In the data rows, 128 means zero.
Some points:
array([160, 114, 150, 95, 99, 100, 104, 114, 108, 148, 95, 93, 130, 103, 138, 108, 131, 151, 155, 94, 153, 113])
array([115, 127, 83, 149, 137, 169, 143, 159, 169, 141, 122, 189, 91, 126, 69, 142, 147, 106, 79, 138, 116, 127])
array([128, 98, 93, 98, 88, 154, 92, 154, 139, 157, 74, 149, 88, 114, 114, 76, 160, 114, 101, 83, 111, 102])
array([86, 56, 139, 103, 72, 164, 65, 155, 93, 115, 119, 134, 71, 191, 174, 134, 100, 109, 105, 113, 36, 109])
array([149, 96, 172, 79, 69, 95, 69, 107, 79, 140, 95, 58, 112, 133, 182, 104, 110, 155, 169, 86, 115, 102])
array([115, 136, 115, 162, 158, 134, 156, 124, 138, 92, 151, 146, 124, 149, 79, 170, 97, 103, 116, 163, 122, 136])
array([163, 110, 134, 96, 109, 116, 116, 129, 122, 152, 95, 114, 127, 110, 116, 120, 137, 154, 155, 94, 155, 110])
array([145, 145, 164, 159, 162, 101, 154, 95, 118, 91, 173, 116, 145, 147, 128, 203, 103, 133, 156, 165, 149, 135])
array([99, 106, 77, 130, 151, 146, 160, 135, 169, 150, 138, 177, 161, 88, 144, 115, 166, 138, 75, 101, 126, 105])
array([78, 144, 119, 111, 140, 183, 132, 188, 119, 152, 140, 136, 180, 183, 164, 90, 121, 154, 117, 138, 103, 187])
array([161, 109, 128, 101, 108, 123, 120, 126, 124, 156, 93, 122, 123, 107, 113, 123, 141, 154, 146, 91, 158, 111])
array([120, 100, 104, 88, 77, 163, 84, 163, 135, 172, 81, 141, 94, 119, 160, 81, 167, 139, 101, 83, 101, 115])
array([111, 140, 113, 163, 156, 101, 155, 85, 175, 106, 175, 138, 94, 80, 128, 114, 167, 89, 90, 147, 119, 101])
array([194, 153, 142, 150, 146, 61, 153, 72, 149, 119, 121, 115, 117, 64, 86, 158, 151, 135, 161, 128, 203, 94])
array([99, 187, 108, 130, 163, 149, 157, 157, 118, 142, 133, 124, 198, 125, 104, 82, 110, 139, 124, 156, 138, 185])
array([140, 109, 141, 73, 98, 154, 93, 167, 80, 186, 88, 99, 138, 165, 102, 118, 79, 207, 161, 85, 117, 158])
array([163, 120, 203, 122, 115, 74, 108, 83, 92, 84, 162, 64, 110, 139, 197, 125, 107, 107, 186, 135, 135, 117])
array([159, 137, 122, 185, 174, 104, 180, 87, 205, 77, 177, 169, 125, 90, 157, 163, 210, 48, 121, 163, 185, 89])
array([122, 134, 131, 159, 157, 126, 150, 117, 133, 88, 156, 137, 122, 151, 103, 166, 104, 101, 123, 162, 122, 132])
array([71, 206, 94, 150, 157, 169, 148, 180, 112, 166, 123, 152, 206, 141, 116, 109, 108, 175, 107, 168, 115, 217])
array([119, 142, 141, 158, 139, 111, 137, 109, 120, 91, 152, 120, 131, 149, 125, 156, 100, 98, 133, 161, 117, 134])
array([119, 145, 143, 157, 141, 117, 140, 110, 121, 90, 152, 121, 130, 143, 116, 159, 97, 106, 133, 163, 119, 134])
Along one direction, these points spread out more than along any other. For each point below, how far along it does it lie, from 0 to 99? 50 is the average, and the first point above lies past it.
array([163, 120, 203, 122, 115, 74, 108, 83, 92, 84, 162, 64, 110, 139, 197, 125, 107, 107, 186, 135, 135, 117]) 50
array([149, 96, 172, 79, 69, 95, 69, 107, 79, 140, 95, 58, 112, 133, 182, 104, 110, 155, 169, 86, 115, 102]) 73
array([140, 109, 141, 73, 98, 154, 93, 167, 80, 186, 88, 99, 138, 165, 102, 118, 79, 207, 161, 85, 117, 158]) 77
array([128, 98, 93, 98, 88, 154, 92, 154, 139, 157, 74, 149, 88, 114, 114, 76, 160, 114, 101, 83, 111, 102]) 66
array([111, 140, 113, 163, 156, 101, 155, 85, 175, 106, 175, 138, 94, 80, 128, 114, 167, 89, 90, 147, 119, 101]) 31
array([99, 106, 77, 130, 151, 146, 160, 135, 169, 150, 138, 177, 161, 88, 144, 115, 166, 138, 75, 101, 126, 105]) 46
array([161, 109, 128, 101, 108, 123, 120, 126, 124, 156, 93, 122, 123, 107, 113, 123, 141, 154, 146, 91, 158, 111]) 59
array([194, 153, 142, 150, 146, 61, 153, 72, 149, 119, 121, 115, 117, 64, 86, 158, 151, 135, 161, 128, 203, 94]) 34
array([122, 134, 131, 159, 157, 126, 150, 117, 133, 88, 156, 137, 122, 151, 103, 166, 104, 101, 123, 162, 122, 132]) 36
array([115, 136, 115, 162, 158, 134, 156, 124, 138, 92, 151, 146, 124, 149, 79, 170, 97, 103, 116, 163, 122, 136]) 35
array([78, 144, 119, 111, 140, 183, 132, 188, 119, 152, 140, 136, 180, 183, 164, 90, 121, 154, 117, 138, 103, 187]) 60
array([159, 137, 122, 185, 174, 104, 180, 87, 205, 77, 177, 169, 125, 90, 157, 163, 210, 48, 121, 163, 185, 89]) 16
array([119, 142, 141, 158, 139, 111, 137, 109, 120, 91, 152, 120, 131, 149, 125, 156, 100, 98, 133, 161, 117, 134]) 39
array([115, 127, 83, 149, 137, 169, 143, 159, 169, 141, 122, 189, 91, 126, 69, 142, 147, 106, 79, 138, 116, 127]) 44
array([99, 187, 108, 130, 163, 149, 157, 157, 118, 142, 133, 124, 198, 125, 104, 82, 110, 139, 124, 156, 138, 185]) 47
array([119, 145, 143, 157, 141, 117, 140, 110, 121, 90, 152, 121, 130, 143, 116, 159, 97, 106, 133, 163, 119, 134]) 39
array([86, 56, 139, 103, 72, 164, 65, 155, 93, 115, 119, 134, 71, 191, 174, 134, 100, 109, 105, 113, 36, 109]) 71
array([145, 145, 164, 159, 162, 101, 154, 95, 118, 91, 173, 116, 145, 147, 128, 203, 103, 133, 156, 165, 149, 135]) 33
array([163, 110, 134, 96, 109, 116, 116, 129, 122, 152, 95, 114, 127, 110, 116, 120, 137, 154, 155, 94, 155, 110]) 60
array([160, 114, 150, 95, 99, 100, 104, 114, 108, 148, 95, 93, 130, 103, 138, 108, 131, 151, 155, 94, 153, 113]) 62
array([71, 206, 94, 150, 157, 169, 148, 180, 112, 166, 123, 152, 206, 141, 116, 109, 108, 175, 107, 168, 115, 217]) 50
